[[  3  12  13 -31  18   6  20 -12  16  13  27  -7  14   4  -3]
 [  4  24  -7   2  -7  12  12 -15   3   0   3  12  -1   5  -4]
 [-16   0   1  32   1 -19  19   3 -10  15 -19 -13  18  -3  -6]
 [  9   5   0  -2   8  -7   7  17 -14 -16 -20  12  17 -16 -16]
 [-12 -28  13  -2 -31   8   2  10   4 -11   2  -2   7   6 -22]
 [-15   2 -14   5   5  23   1 -20   8  -8  13 -24   8 -14  12]]
->
[[  3  12  13 -31  18   6  20 -12  16  13  27  -7  14   4  -3]
 [-16   0   1  32   1 -19  19   3 -10  15 -19 -13  18  -3  -6]
 [-12 -28  13  -2 -31   8   2  10   4 -11   2  -2   7   6 -22]]

[[  7  -7  14  13   8   8 -23   3   0   2   9  -9  10  -9]
 [  2   4   5   3  -5  14 -11  -4   7  -2  17  -6  -1   1]
 [ -2 -14   3   6   7   1  -2   1  -9   2   2 -17  10   1]
 [  8   1  18  12   6   8 -34  -8   4   0  12  -4   9  -8]]
->
[[  7  -7  14  13   8   8 -23   3   0   2   9  -9  10  -9]
 [ -2 -14   3   6   7   1  -2   1  -9   2   2 -17  10   1]]

[[ -3  -1   1 -14  -2   0  -3   1  -6]
 [  0  -1  -1   0  -8   0 -12   8 -10]
 [ -2   1   0 -10  -3  -1  -5   6 -14]
 [  1   0   0  -7  -2   0  -5   5   8]
 [  1  -1   0   4  -1  -1  -3  -3  26]
 [  1   1  -1   7   7  -1  -2  -9  31]
 [  0   0   0  -5 -17  -1   9   2  16]
 [  0  -1   0   6  25   1  -8   0  10]
 [ -2  -1  -1   5  -3   0   5   5   6]]
->
[[ -3  -1   1 -14  -2   0  -3   1  -6]
 [ -2   1   0 -10  -3  -1  -5   6 -14]
 [  1  -1   0   4  -1  -1  -3  -3  26]
 [  0   0   0  -5 -17  -1   9   2  16]
 [ -2  -1  -1   5  -3   0   5   5   6]]

[[  5  33  -1]
 [-23  13  -8]
 [-28   3  -7]
 [  2  20   0]
 [  4  33  -2]
 [  4  34  -2]
 [-22  29  -9]
 [-20  -4  -3]
 [  2  20   0]]
->
[[  5  33  -1]
 [-28   3  -7]
 [  4  33  -2]
 [-22  29  -9]
 [  2  20   0]]

[[  0   2  11   8 -27  -1   6  22  -7 -21   5]
 [ -4   1  12  12 -38  -3   9  25 -15 -32  11]]
->
[[  0   2  11   8 -27  -1   6  22  -7 -21   5]]

[[ -7   3  -9  15   0]
 [ -6   9   3  26 -11]
 [ 28  -3   1  12   0]
 [-16  10 -20 -21  -6]
 [ 19  13   7  11  -6]
 [ 22 -12  10   4   6]
 [-24   4 -17  -4   2]
 [ 15  16  32  30  19]
 [  2 -14  22  26  18]
 [ -8  12  -4  29  -7]
 [ 34 -16  -5   6  19]
 [-24  26  -2  22  -5]]
->
[[ -7   3  -9  15   0]
 [ 28  -3   1  12   0]
 [ 19  13   7  11  -6]
 [-24   4 -17  -4   2]
 [  2 -14  22  26  18]
 [ 34 -16  -5   6  19]]

[[-13   3   1 -14 -22 -25  -7 -11 -33 -37 -29]
 [  5  -6  14  10  -3 -10  -9   1 -28 -26 -30]]
->
[[-13   3   1 -14 -22 -25  -7 -11 -33 -37 -29]]
